Here are some points:
[  2.   0. -12.  20.   0.  -7. -32.  12.   0.   5.   8.  11.  21.  16.  -5.   7. -22. -18.  -2.  15.  -1.  14. -22.  15.  -7.]
[ 11.  47.  -7.  25.   6.  -6.  17. -37. -62. -15.  15.  22.  13.  31. -80. -21. -64. -37.  42.  20. -44.  36. -50. -20.  22.]
[-15. -40.  -7.   1.  12. -12. -42.  15. -11.   1.  14.  -5.  22. -17. -21. -23.   6.  -3.  -8.  -9.  12.   4.   2.   7.  -3.]
[ -63.  -30.   -9.   -6.   34.   18.   62.   44. -127.   -2.  -48.   23.   74.  -25.   68.   34.   -1.   -7.  -61.   -6.   47.  -40.  -75.  -23.  100.]
[ -1.  13.  35. -26. -22.   6. -53.  10.  48. -19.  21. -19. -38.  -1. -57.   0. -19. -24.  85.   5. -15.   5.  27.  34. -36.]
[-13. -41.  -7.  14.  17.   6.  18.  55.  -9. -22. -51.  14.  26.  -7.  53.  48.  31.  24. -50. -33.  31. -24.  21.  -5.  17.]
[  9.  -1.  20.  -5.  13.  33.  41. -11.   4.  16. -26. -13.  10.  17.   5.  28.  -2.  14. -78.  -4.  -2.  -3.   8.   7.  10.]
[ -18.  -63.  -13.  -17.   33.  -12.    4.    5.  -91.  -28.    4.  -10.  -54.   14.  -44. -111.   35.   92.  -24.  -72.   66.  -58.   18.  -23.   58.]
[  0.  52. -37.  16. -51. -69. -35. -12.  43. -30.  42.  58. -65.  17.  -9. -89.  38. -18. 127. -10. -24.  -2.  -5.  20. -37.]
[ 80.  -6.   9.   2.  10.  11. -45. -43.  44.  36.  -7. -11. -31.  61. -51. -23. -26.  26. -63. -23. -19.  49. -18.  49. -11.]
[-53. -60.  14.  -1.  37.  -5.   7.  23. -23.   8. -14.  10.  12. -46.  11.   1.   3.  75.  -4.  -6.  55. -49.  -2.   2.  44.]
[ 16.  60. -63.  64.  18. -49.   2.   9. -44.  11.   5.  57. 113.  40.  80.  77.  14. -34. -71. -55. -38.  11. -34.  -2. -40.]
[-10.  -1.  40. -10. -23.   6. -36.  10.  34.  17.  22. -39. -69.  -2. -63. -45. -10.   4. 102.  28.   1.  32.  17.   5. -15.]
[ -52.   95.  -44.   38.  -67.  -25.  -19.   37.   -5.  -14.   12.   61.   55.  -38.   47.  104.  -16. -100.  127.   51.  -73.  -62.   -7.  -80.   33.]
[-44. -37. -15. -17.  11.  36.   9.  29. -20.  24. -26. -11.  11. -17.  -8.  -7.  16.  58.  -5.  -6.  22. -18. -23.   7.  20.]
[ 26. -39.  -6. -31.  45.  -7.   7.   7.  -3. -21. -15. -55. -34. -70.  55.   7.  46.  -6. -25.  33.  10.  16.  11. -73. -20.]
[-12.  39. -37.  57. -11. -23.  15.  11. -24. -31. -21.  20.  27.   9.  73.  52.  44. -40. -14.  -8. -16.  11. -24. -17. -29.]
[-13.  13. -27.   3.   5. -12.   4.  -2.  -6.  -4.   6.   4.   8.  -6.  20. -28.  23.   8.   5. -13. -20. -26. -17. -10.   2.]
[  7. -10. -13. -37.  30.  28.  29. -30.   3.  45.  -7.  -5. -15. -12.   7. -25.  28.  55. -55.   3.  35. -21.  31.  27. -36.]
[-32. -11.  -4.  20.   5.  11.  24.  29. -46.  -3. -26.   0.  27. -31.  29.  29.   8.   5. -41.   2.  19. -19. -23. -14.  43.]
[  1.  -9.  29. -32. -12.   8. -31.  22.  25. -15.  10. -13. -24. -16. -28. -11.   2. -13.  49. -12.  -9.  -8.  34.  33. -24.]
[-28.  -8.  14.  21. -30. -14.  -1.   7. -46. -22. -41.   5.   9. -36.  -2.   3.   1.  10.  24. -31.  18. -27.   2.  -1.  52.]
[  3.  -7.  -1. -61.  40.  20.  53.  -8.  12.  21. -22. -31. -23.  -3.   9. -31.  18.  65. -62.   6.  26. -17.  29.  13. -50.]
[  1.   0.  19. -28. -14.   8. -39.  20.  31.  -3.  16. -19. -27.  -6. -34. -15. -13. -10.  56.   1.  -5.   8.  27.  22. -17.]
[   2.   93.  -77.    8.  -18.   40.   75.  -89.   20.   35.  -51.  -51.  106.   67.   17.   32.    6.    4. -126.   48.   26.   28.  -41.  -18.   -3.]
[-26. -24.   0.  -4.  13.   7.  30.  16.  -4.  -4. -11.  15.  40. -16.  57.  30.  10.   7. -25.  16.  -5. -25.  20.  -4.  46.]
[-60.  -4.  -6.  94. -93.  15. -53.  49.  82.  -3. -61.  23.  73. -56.  79. 127.  -1. -63. 106. -39. -21.   9. -27. -12.  51.]
[ 35.  -5.  13.  -2.   7.   3. -22.  -8.  21.   4.  -5.  -3. -18.  23. -25.   0.  -1.  -1. -41.   0.   0.  17.   3.  18.  -1.]
[ 19. -18. -15. -16.  21.  17.  -9.  10.   1.   6. -10. -26.  -7. -34.  18.   7.  14.  14. -13.   1.  13.  -7.   2. -38. -20.]
[-18. -38. -13. -41.  19.  -7.  38.  -5. -44. -29. -27. -19. -28. -28.   2. -55.  23.  58.  12. -32.  65. -50.  11.   7.  47.]
[-25. -18.  -9.  12.  15.  12.  18.  15. -36.  -4. -12.  -7.  30. -13.  27.  19.  11.  12. -15.  -5.  11.  -9. -13. -19.  26.]
[ -51.  127. -109.   36.  -42.  -23.   90.  -45.    5.    2.   50.    0.   52.   61.   24.   54.  -11.    0.  -67.   82.  -56.   12.  -19.  -35.  -12.]
[  8. -17.  -1. -11.   8. -16.  24.  30.  23.   6. -18.  33.  24.   0.  38.  10.  11.  -5. -31. -22. -11. -23.   9.  -5.  20.]
[  2. -33.  58. -10.  37.  49.   0.  13. -51. -20. -34. -25.   1.  -8. -12.  35. -54. -19. -43. -27.  28.  24.   7. -35.  40.]
[-27.  -1.  15. -11. -22.  -5. -26.   8.  18.   3.  33.  -5. -45.  -6. -40. -13.  -3.   7.  81.  17.  -7.   8.  11.  10.  -8.]
[-17. -30.  15. -32.   5.  40.   9.   6. -58.  16.  -1. -62. -16.  -1. -28. -29. -13.  33.  -7.  46.  46.   0.  -1. -26.  -4.]
[ -9.  -5.  21.  -6. -19.  24. -16.   3.   6.   8.  24. -33. -14. -29. -47. -27. -22.  -8.  51.  -2.  16.  22.  -3.  17.  -9.]
[ 44. -20.  38.   6.  28.  41. -43.  33.  17.  12.  26.  25.  46.   9. -34.  28. -29. -60.  10. -12. -13.  61. -26.   8.  42.]
[ 14.   0. -34.  11. -14.   9. -24.  -4.  -3.   2.  -2.   6.  54.  34.   7.  -1.  -5. -17.  25.   6.   4.  39. -31.  12. -17.]
[  5. -26.  27. -14.  25.  13.   3.  18.  -2.   3.   4.  15.  15.  -6.   8.   3.   4. -21. -23.  -6.  -1.   8.   6.  -8.  34.]
[  1.   9. -14.   7.   7. -16. -10. -10.   9.   0.  21.  16.   2.  26.  17. -33.  33.   3. -26.  20.  -6.   0. -30.  -2. -13.]
[ 29. -19.  34.  32.  35.  38. -11.   8. -46.   2.   4. -13.   4.  13.  -6.  38. -34. -44. -90. -30.  -1.  45.  -1.  -7. -28.]
[-16. -27. -23.  12.  42.   4. -49.  42.   0. -47. -14.  32.   3. -19.  50.  71. -33. -59. -14. -43. -24. -11.  35. -45.  -2.]
[ 66.  61.  -2.  62. -45.  -8.  -7. -12.  21. -42. -19.  40. -92.  40. -23.  54. -27. -81.  35. -11. -48.  24. -10. -14. -12.]
[ 44.  -6.  49.  -5.  32.  31.  16. -86. -25.  33.  -1. -91. -58.  20. -91. -59. -17.  -8. -79.  -6.  -4.  38.   4. -14. -30.]
[  96.   16.   84.   -1.   68.   64.   19.  -45.   40.   67.  -12.  -18. -115.   58.  -62.   10.  -31.   18.  -95.   13.  -23.   30.    9.  -43.   -4.]
[-16.   0.  -2.  18.  23.   1.  10.  14. -33.   0. -27.  -3.  28. -19.  18.  19.  -5.   4.  -7. -13.  14.  -6.  -9. -24.  17.]
[ -2. -25.  15.  24.   7.  28.  -1.  63.  -7. -47. -31.  42.  99.   4. 103.  45.  -5. -17. -67. -19.  -3. -48.   2.  18.  83.]
Then 16 other points, each followed by its number:
[ 38.  33.  -5.  18. -21.  12.  55. -26.  40.  56. -40.  -6. -32.  23. -15.  68. -17.  -6. -10. -15.  -2.  44. -20.  -9.  -4.] 0
[-14.  -3. -18.  -7.  29.   2.  10.  25.   8.  -2. -34.  12.  -7. -23.  35.  24. -11.   4. -25. -12.  38. -16.   9.   3.  -8.] 1
[-12.  -2.  -5.  -3.  13.   3.   4.   8. -17.   2. -15.  -4.  -3. -10.  17.  13.   6.   1. -19.  -2.  14. -11.   4.  -7. -12.] 2
[ 17.  -6.  25.  -8.  12.  28.  36.   1.  11.  15. -17.  -9.   9.  12.   4.  44.  -1.  15. -89.  -4.   0.  -1.  10.   6.   0.] 3
[ 69. -29.  11. -16.  50.  16. -20. -52. -14.  21.  55. -63.  -8.  30. -95. -62. -30.  21. -47. -15.  10.  37. -36.  25.  -2.] 4
[  2.  -4. -22.   6.  19.  -9.   5.   1. -17.   4.   4.   7.  16.  -9.  34.  18.  21.  -6. -22.   5.  -2.  -1.  -6. -26.   3.] 5
[ -3.  53. -22.   4. -41. -24. -20. -23.  12.  12.  51.  20.  18.  10.  -8. -37.   2. -23.  79.  26. -17.  20. -21.  28. -15.] 6
[-14. -75.  34.  32.  19.  23. -98.  49. -51. -54. -63.  11.  63. -17. -20.  14. -32. -44. -21. -72.  27. -13. -30.  26.  45.] 7
[ -2.  -1.  -4. -26.  23.   8.   3.  29.   0. -13. -31.   4.  18. -24.  25.  58.   2.   3. -40. -12.  23. -22.  17.  -6.  11.] 8
[ 12.  11.   6. -15.  33. -16.  31. -32. -37.  21.  28.   7. -25.  22.   7. -70.   9.  68.  -5.  48. -35.   6. -22.  15. -10.] 9
[  -7.   42.  -17.  -11.  -41.  -60.   -6.  -41.   76.   51.   73.  -56.  -58.  -35.  -80. -107.   63.   26.  127.   38.   -8.   57.    3.   44.  -78.] 10
[ 26.  23.   0.  10.  -1.  23.  24. -21.  52.  73. -36. -54.  -3. -16. -38.  47.  19.   3. -20.  11.  -4.  17.  -3. -25. -34.] 11
[ -29.  -19.   51.  -20. -108.  -17. -127.   69.   72.  -76.   28.    8.  -43.  -54. -104.  -62.  -46.  -38.  127.    7.  -27.   14.   34.   86.  -19.] 12
[-94. -25. -38.  26. -57. -37.  43.   9. -11. -15. -72. -20.  42. -68. 116.  69.  48.  28.   3. -24.  53. -69.  24.  -7.  41.] 13
[ 59.   5.  55. -14.  37.  37.  34. -22.  35.  44.   7. -20. -49.  40. -52.  14.  -5.   5. -50.   8. -15.  31.  16.  -7. -18.] 14
[  8.  12. -12.   0. -14.  17.   7. -13.  11.  19. -17. -14.  16.  -3.  -5.  25.   9.   3. -36.  14. -11.   4.  -1.  -1.  -9.] 15
Which of these numbered points is nearest to each point below by angle, seen from the average point of the first points? Its number follows each.
[-13.   5. -20.  -9.  17.   7.   1.  18.  -2.  -4. -25.   1.   8. -18.  29.  24.   6.   9. -16.  -6.  15.  -4.   3. -11.  -9.] > 1
[ -5. -23.  11.  -3.  14.   1.  18.  25.  12.   5.  -9.  25.  11.  -2.  28.   5.   3.  -2. -17. -13.  -5. -20.  10.   0.   0.] > 1
[  -2.  -20.   33.  -42.   41.   63.   44.    3.  -73.   11.  -98.  -92. -121.  -59.  -36.   -9.   11.   92.  -49.   45.   73.  -26.  -15.  -79.  -34.] > 2
[  18.  -32.   57.   19.   50.   62.   70.   -4.   -3.   56.  -35.  -23.   42.   23.   -5.   57.   -9.   13. -127.  -11.    6.    2.   27.   13.    2.] > 3
[  24.   -8.   24.  -17.   58.   81.   73.    3.   -4.   54.  -55.  -14.    7.   30.   21.   86.  -30.   49. -127.   -1.   28.  -15.   37.  -17.   27.] > 3
[ -6.   2. -23.  -3.  -6.  -9.   5.  -7.   5.  10.  -3.  37.   0.  20.  13.  -7.  15.  29. -14.  17.  -8. -13.   5.   7.   0.] > 9
[ 13.  -4.   1.   0.  17. -21.  14. -26.  -9.   5.  12.  10.  21.  -3.   4. -32.   9.   6. -10.  -4.  -3.   6. -22.  -6.   4.] > 9
[ 19.  39.  17.  -7.   7.  25.  24. -37.  57.  46. -26. -66. -34. -14. -31.  46.  14. -20. -34.   9.   3.  12.   8. -44. -34.] > 11
[ 30.  59.   6.  20. -35.  21.  38. -33.  43.  37. -47.  -1. -33.  13. -16.  57.   2.  -9.  -6.  -4.  -3.  24.  -9.  -8. -10.] > 0
[ -16.   79.  -43.  -41.  -46.  -36.   -9.  -60.   53.   48.  104.  -59.  -76.  -10.  -91. -116.   58.   -7.  127.   49.   -3.   38.  -29.   12.  -73.] > 10
[ 127.   10.  108.    5.  122.   70.   48.  -83.   53.   97.    7.  -45. -127.  116. -123.   35.  -67.   -8. -127.  -15.  -46.  109.   26.  -55.  -16.] > 14
[-43. -20. -44.  14. -51.  -2.  28.  16. -13. -10. -25.  17.  14. -43.  57.  33.  22.  17. -11. -16.  17. -57.  12.  -1.  22.] > 13
[   5.   49. -100.   23.   45.  -23.  -11.   37.  -61.  -12.   18.   70.   99.   32.   53.   35.   24.  -56.  -77.  -29.    4.   31.  -43.   10.    6.] > 5
[ 11. -24.  14.  -3.  13.  28.  58.   7.  21.  20. -25. -14.  21.  48.   1.  35.   4.  26. -92. -15.   3. -14.  21. -22.   0.] > 3
[ 11.  19. -33.  28.   9. -15.  -5.  20. -26.   4.  10.  47.  55.  35.  39.  36.  -6. -36. -44. -10.  -1.  29. -27.  10.  -1.] > 5
[ 26. -73. -29. -33.   7. -13.  30.  -2.  -1. -32. -19. -33. -56. -14.  30. -39.  46.  58. -48. -77.  -9. -73.   0. -24. -40.] > 2
[ 127.   -1.  127.  -34.  102.   65.   10. -101.   49.  102.   17.  -27. -127.   98. -122.   25.   -7.    2. -122.   13.  -17.   59.    7.  -32.  -59.] > 14
[-16. -19.  -1. -65.  37.   7.  27. -12.   7.  60. -18. -55. -36.   1.  29. -20.  48. 127. -64.  23.  60.   4.  39.  18. -73.] > 2
[ 32.  24.  32. -11.   0.  41.  11. -71.  54.  80. -67. -96. -61. -22. -36.  87.  34.  -3. -38.   3.  25.  35. -27. -78. -52.] > 11
[-27. -56.  32.   0.  12.  31. -38.  35. -38. -49.  -2. -50.  37. -35.  24.  11.  -2. -18.  -4. -13.  13.   5.   7.  -3.  24.] > 7
[  -8.  -25.   41.  -16.  -49.  -10. -105.   40.   44.  -46.   39.  -27.   -8.  -43.  -60.  -44.   -5.  -48.  127.  -11.   -8.   -2.   19.   57.  -11.] > 12
[   7.  -21.   55.   20.   34.   83.   44.  -30.   10.   31.  -61.    1.   21.   18.   29.   86.  -11.   51. -127.  -28.   -6.   15.   32.   18.  -13.] > 3
[-20. -17.   1. -64.  54.  22.  48.  16.  35.  67.  -9. -25. -25. -38. -25. -43.  40.  80. -85.  10.  57.  -2.  48.   8. -76.] > 2
[-46. -26. -20.   6. -24. -27.  33.  18. -17. -19. -39.  25.  26. -25.  52.  34.  15.   4. -15.  -8.  -1. -32.  23.  -3.   9.] > 13
[ -41. -127.   23.   31.   50.   45. -127.   51.  -61.  -49.   49.  -94.  101. -103.   18.    4.  -26.  -21.   20.  -41.    8.  -56.   -2.  -16.   22.] > 7
[  1. -23.  10.  -3.  18.  -9.   4.  23.  23.  -6.  -1.  23.   1.   5.  23.  18.   6.  -8.  -5. -18.  11.  -7.  23.  -3.  10.] > 1
[  3.   2.  18. -11.  21.  39.  23.  -3.   9.  17. -26.   2.  -3.  12.   4.  41.   0.   4. -65.   3.  10.   1.  -1.   2.  13.] > 3
[  -9.  -10.   47.   -2.  -53.  -26. -123.   55.   44.  -70.   48.    3.  -11.  -64.  -81.  -55.  -13.  -62.  127.  -14.  -12.   19.   40.   71.   -5.] > 12
[ 31.  40. -13.  17. -17.   4.  26. -25.  20.  22. -32. -16.  68.  11.   4.  44.  -8.   2. -56.  23. -13.  -5. -21. -10. -26.] > 15
[-36.  -8. -33.  10. -11. -16.  16.  16. -27. -11. -37.  17.  27. -27.  50.  34.   7.  13.   5. -16.  14. -20.   7.  -4.  18.] > 13
[ 20.  33.  37.  -4.  13.  52.  39. -60.  50.  61. -36. -88. -48. -27. -48.  61.  27. -17. -26.  24.   7.  23.  23. -48. -58.] > 11
[ -42.   53.  -32.  -65.  -58.  -68.   25.  -59.   54.   53.   32.  -22. -120.   -2.  -16. -100.   96.   84.  127.   35.  -11.  -30.   21.  -16.  -53.] > 10
[-12.   9. -37.  -9. -13. -24.  26.  -2.  -2.  -5.   1.  37.  -1.  25.  29. -29.  30.  57.  21.  10.  -3. -23.   6.  12.  13.] > 9
[  2.  -4. -25.   2.  35.   0.  30.  26.  17.   7. -14.   2.   3. -27.  34.  34.  43.  21. -34.   6.  18. -23.  20. -10. -17.] > 1
[-31. -35.   2. -17.  20.  -5.  -5.  42. -15.  -1. -17.  -1.   4.  -9.  -4.   4.  14.  33.  -9.  -6.  24. -19.  11.   6.  23.] > 1
[ -75. -127.   67.    9.    7.   54.  -73.   63.  -57.  -43.  -14. -127.   53.  -68.   42.  -63.  -52.  -35.   -2.  -51.   -8.  -52.  -25.  -37.   70.] > 7
[ -8. -13.  22.  -8. -30.  -6. -49.  26.  22. -28.  24.   0.  -4. -27. -15. -20.  -3. -26.  67.  -4.  -4.   5.  12.  16.   7.] > 12
[ 16.  44.  -8.  21. -40.   2.  29. -17.  28.  49. -44.  -2. -37.   8. -33.  53.  -6. -24.   6. -13.  -1.  23. -13. -19. -27.] > 0
[  2.  22. -13.   4.  -9.  10.  22. -28.  -6.  20. -22. -18.   4.  11.   8.  21.  -8.   5. -38.   9. -19.  11. -12. -12. -21.] > 15
[ 20.  -7. -32.  -2.  15. -17.  -8. -10.   7. -27.  17.   7. -18.  13.  22. -20.  31.  14.  -1.  27. -12.  -7. -13.  21.   8.] > 9
[-22. -30.  47. -16. -32.  13.  -7.  38.  29.  -8. -67. -61. -43. -64. -21.  75. -22. -46.  28. -42.  10.  11.  17. -78. -14.] > 11
[-26.  17. -41.  18.  -6. -32.  64. -19.  41.  30.   8.  71. -51.  67.  51. -11.  78.  89.   8.  37. -18. -57.  10.  21.  48.] > 9
[ 42.  -4.  15.   1.   8.  25. -14. -39. -20.   6.   9. -36. -44.  13. -56. -30. -18.   7. -33.  -7.  -7.  20. -15.  -2.  -7.] > 4
[-16.  -7.  36.  -3. -29.  20.   9.  16.  -5.  17. -34. -46. -40. -47.  -2.  37.  -1. -54.   9. -23.   5.   4.   6. -68. -10.] > 11
Here are 16 other points, each followed by its number:
[ -1.  76. -38.  23. -50. -55.   9. -25.  72.  30.   4.  16.  16. -15.  19.  70.  29. -48.  47.  26. -15. -12. -27. -24. -19.] 0
[ 23. -38. -10.  10.  15. -16. -57.   5. -20. -23.  30.  -9.   0. -10. -12. -32. -20. -10.   4. -16.  13.   3.  -6.  35.  14.] 1
[-11. -17.  -4. -34.  20.  14.  43. -22.  15.  25.  -2. -13. -11.  -8. -14. -28.   8.  64. -63.  15.   4. -14.  14.  -1. -41.] 2
[ 13.  97. -25.  47. -35. -33.  50. -75.  13.  47.  24.  -4.   1.  41.  -6.  -3.  33.   7. -55.  32. -53.  48. -42. -24. -30.] 3
[  0. -16.  -1. -14.  35.   5.   8.  66.  32.  13. -13.  50.  54. -14.  56.   9.  12.  -4. -27. -33.   1. -50.  43. -10.   2.] 4
[  24.  -37.   55.  -22.   47.   96.   49.  -23.   19.   44.  -49.  -10.   37.   52.   19.   92.    7.   12. -127.  -29.    7.   12.   26.   15.    0.] 5
[ 19.  34.   9.  21. -24.   0.  23. -28.  43.  30. -27. -12. -30.   1.  -4.  46.  -2. -14.   6.   3. -13.  18.   4. -18. -37.] 6
[-19.  26. -41.   1.  -2. -19.  16.   3.   0.   4.  26.  34.  54.  28.  36.  -2.  30.  38.   9.  18. -20. -15.  -2.  44.   3.] 7
[-16.  -3.  34.  -4. -42.  18. -29.  21.   2.  -2.  36. -41. -34. -16. -53. -17. -20. -26.  71.  -4.  33.  47.  -9.   7. -21.] 8
[-31.  19.   4. -31. -12.  -8.  -9.  13.  38.  30.  42. -21.  -4. -11. -17. -16.   5.  15.  63.  26.   1.  -8.  11.  34. -18.] 9
[ -7.  43. -18.   0. -36. -10.  56. -20.  70.  53. -27. -10. -54. -15.   6.  36.  46.  25.  -6.  -1. -13. -14.   9. -43.  -8.] 10
[ 20.   0. -11.  39.   9. -12. -32.  42. -36. -52.  -9.  29. -53.  52.  -8.   8. -25.  11.  23.   2. -20. -23.  23.   2.  31.] 11
[-43. -12.  43. -11. -41.  39. -34.  -8.  14. -15.  41. -61. -29.   2. -94. -43. -14. -14.  76.  10.  30.  47.  20.  20. -20.] 12
[ 19. -15.  23.  -2.  15.   8.  -4.  -1.   5.   4.   3.  30.  26. -19.  22.  11.   8. -30.  -4. -11.   3.  -9.   1.   3.  33.] 13
[ -8.  81. -31. -18. -36. -30.   5.   3.  53. -14.  78.  19. -29.  11. -25. -47.   7. -11.  83.  11. -24.  16.  14.  26. -91.] 14
[ 44.  29. -35.  55. -35.   7. -14.   4.  26.  49. -22.  20.  71.   2.  24.  78.  -2. -21.   2. -20. -31.  58. -28.  13.  11.] 15
The same question for these:
[ 18.  -6.  34.  31. -24.  35.   6.   3.  64.  12. -65. -16. -50. -27. -17.  93.  -5. -49. -22. -47.  10.  21.  27. -32. -21.] > 6
[  6.  -7.  20.   6.   7.  10. -11.  28.  -4. -13. -13.  28.  25. -12.   7.  15.  -6. -26.  19. -29.   3.  11.   5.   1.  40.] > 13
[ -2.  20.  43.  34. -70.  45.  31.  10.  55.  55. -99. -50. -67. -65. -32. 104.  -8. -67.   3. -29.   0.  28.   7. -41. -50.] > 6
[ 10.   4.  -1. -59.  43.  12.  27.  -8.  11.  47. -29. -38. -22.   5.  11. -26.  17.  70. -68.  -6.  24.  -5.  28.  15. -38.] > 2
[ -5. -65. -45.  -9.   7. -19. -49.  35. -19. -13.  38.  15.  20. -37.  -7. -53.  -8.   5.  15. -21.   5.  -2. -15.  14.  -5.] > 1
[ 28.  39. -34.  26. -26. -10.  36. -85.  23.  52.  11.   4.  10.  19.  13.  11.  18.  -5. -46.  43. -39.  31. -37. -20. -30.] > 3
[-63.  40.  -3. -64. -28. -10. -22.  -4.  69.  39.  52. -40.  -5. -52. -36. -35.  13.  37. 114.  35. -40.  -7.  58.  75. -50.] > 9
[ 45.   8. -28.  22. -23. -14. -40.  15.  24. -20.  17.  18.  66.  18. -18.  30. -36. -14.  12.  14.   7.  25. -34.  36.  11.] > 15
[-19.  71. -15. -24. -28. -29.  69. -39.  10.  63.   8. -19.  -1.  -9.   4.   9.  22.  16.  44.  36. -16.   0. -14. -38. -16.] > 10
[ -7.   0.  27.  -2. -22.   9. -12.  -1.   5.   8.  26. -28. -20. -17. -51. -24. -24. -14.  58.   1.  19.  29.  -8.  -3. -23.] > 8
[ 11.   4.   8. -41.  47.  31.  58. -30.   6.  37.  -2. -35.   9.  -1.   6.  -5.  26.  16. -80.  18.  12. -14.  16. -20. -25.] > 2
[-44.  26.  17. -45. -34.  -5.   2. -14.  52.  43.  50.  -5. -12. -28. -25. -29.  26.  19. 115.  44.  -9.   4.  16.  49. -35.] > 9
[  2.  19.  20.  17. -37.  39.   6.  11.  30.  20. -55. -19. -49. -16.  -9.  53.   8. -28.  -9. -14.   8.  27.  14. -31. -17.] > 6
[-71.  28.   9. -62. -22.  -6. -15.  -2.  82.  38.  69. -14.  10. -39. -20. -64.   3.  33. 127.  39. -36.  -4.  25.  75. -61.] > 9
[  40.  107.  -66.   74.  -37.  -30.   65. -119.   21.   67.   40.   -2.    8.   71.  -14.   18.   35.  -13.  -82.   49.  -73.   49.  -52.   -3.  -63.] > 3
[ 36.  25.   1.  30. -25. -10.   4.  -1.  49.  12. -31.  22. -48.  10.  -2.  52.  11. -33.   2. -19. -12.  -3.  -3. -24.  -8.] > 6
[  3. -14.  -5.   6.  -7.   0. -23.  14. -18. -39.  -6.  16. -31.  18.   9.   2.  -1.   5.  20.  -5. -13. -18.   9.   0.  17.] > 11
[ 13.  55. -39.  18. -15. -17.  42. -84.  24.  46.  10. -10.  11.  30. -12.  14.  18. -23. -26.  24. -36.  22. -33. -10. -43.] > 3
[  1. -34. -13.   2.  26. -20. -38. -11. -11. -14.  14.  -6.  22.  -7. -13. -22.   9.   1.  -7. -14.   2.  -2. -17.  11.   1.] > 1
[ 30.  29. -12.   4. -21. -15.  -8. -21.  29.   4.  31.   2. -57.  30. -33. -28.  15.  -7.  23.   0. -29.  24.  -2.  15. -33.] > 14
[ -9. -11.  14.  -6.  40.   6.   8.  54.  41.  17. -28.  51.  38.   2.  56.  44.   8.   0. -25. -30.   5. -26.  20. -13.  26.] > 4
[ 18.  34. -13.  17. -10. -12.  29. -55.  17.  22.   7.   1.   7.   8.   4.   7.   2.  -5. -16.  13. -25.  22. -13.   2. -14.] > 3
[-10. -24.   7. -19.  45.   0.  11.  34.  48.  17. -30.  54.  32.  19.  64.  50.  45.  11. -41. -15.  -2. -51.  54.   5.  16.] > 4
[  -5.   97.  -80.    5. -123. -112.  -41.   17.   81.  -66.  114.   81. -118.   18.  -86. -127.   20.  -28.  127.   20.  -77.  -26.   38.   42.  -31.] > 14
[ 18. -47.  35. -14.  39.  26.  -6.  22.   2.   1.  13.  36.  19. -19.  34.   8.   0. -10.  -5. -20. -13. -25.   3. -16.  37.] > 13
[ 16. -10. -35.   0.   4. -21.  -5. -16.  -1.   3.  -5. -13.   6. -18.  18. -29.   5.   9. -20.  19.   0. -11.   4.   5. -18.] > 2
[ 33.  10.  39.  28. -34.  19.  14.   9.  51.  25. -80. -51. -45.   2. -47. 102.  27. -51.  -3. -35.  22.  15.  -4. -25.  -4.] > 6
[ 24.  13. -13.  27. -12.  20.  54. -15.  31.  41.  -5.  58.  70.  61.  34.  56. -25.   7. -57.   6. -47.  18. -29.  11.  46.] > 15
[-17.  -2.  33.  -1. -22.  23. -15. -15.   2.  -1.  33. -40. -38. -27. -69. -26. -42.   0.  78.   3.  10.  50.   8.  18.  -7.] > 12
[ -5. -34.  -8.  63.  49.   7. -36.  34. -50. -24. -29. -18.  76. -37.  39.  84.   3. -48. -58.  -7.  15.  33. -26. -47.  21.] > 15
[ 52. -32.  50.  -8.  25.  37.  28. -91. -20.  25.   9. -60. -41. -41. -98. -46. -29.  21. -60.  -2.   5.  56.   6.   2. -43.] > 2
[-17.  14.  34.  -5. -28.  -5. -29.  -6.  22.  -2.  23. -29. -82.   0. -63. -32.   6.  16. 118.  22.  -3.  15.  28.   1. -18.] > 12
[ 100.  -27.   84.   19.   21.  105.   44.  -58.  -23.   15.  -80.  -66.  -17.   54.  -72.   52.  -55.  -46. -127.   -5.   -2.   11.   18.  -19.    5.] > 5
[-29.  10. -37.  18. -20. -26.  31. -20.   4.  11.  -5.  44. -19.  45.  47. -23.  53.  45.  20.  21. -22. -27. -13.  33.  11.] > 7
[ -3.  87. -33.   9. -43. -27.   8. -27.  58.  31. -15.  26.  20.   5.  33.  51.  21. -42.  36.  30. -27.  -9. -17. -30. -37.] > 0
[-16.  32. -59. -23.  -9. -53.  30.  -4.  31.   2.   9.  65. -21.  38.  75. -24.  23.  69.  31.  14. -15. -29.  10.  17.  19.] > 7
[  3.   5.  17.   7. -21.  19.   2.   6.  34.  31. -63. -27. -52. -22. -38.  78.  -3. -33.  -4. -37.   4.  20. -20. -30. -13.] > 6
[  6.  39. -33.  16. -22. -23.   9. -14.  36.  17. -10.   9.  10.   0.  19.  22.  22. -21.  11.  12. -10.  -3.   5. -15. -19.] > 0
[ -3. -60.   0.   1.  33. -27. -74.   1. -23. -10.  26. -19.  16.   5.  -9. -60.  -5.  16.  -8. -33.  14.   1.  -8.  38.   5.] > 1
[  9.   3.  -5. -11.  12.   5.  10.  13.   3. -28. -11.  13.  16.  -3.  42.  19.  -2.   4. -50.   4.   1. -17.  20. -13.   6.] > 4
[-16.  51.  -6. -16. -21. -15.  37. -29.   8.  34.  -5. -10.   2.  -8.   9.   8.  18.  15.  21.  39.  -5. -16.  -6. -43.  -8.] > 10
[ 13. -46.  43.  -9. -28.   3. -52.  69.   7. -46.  -4.  44.  73.  -8.  65.  27. -21. -38.  63. -41.  14.   5. -16. -28.  86.] > 13
[-16.  -8.  55.   4. -49.  14. -27.  19.  -2.   5.  27. -46. -21. -17. -87. -39. -20. -24.  88.  13.  18.  43. -21.  28. -31.] > 8
[-27.  14. -36.  -7. -19. -37.  36.  -2.   6.  11. -19.  46.  -5.  51.  53. -13.  27.  60.  17.  31. -31. -51. -27.   2.  13.] > 7
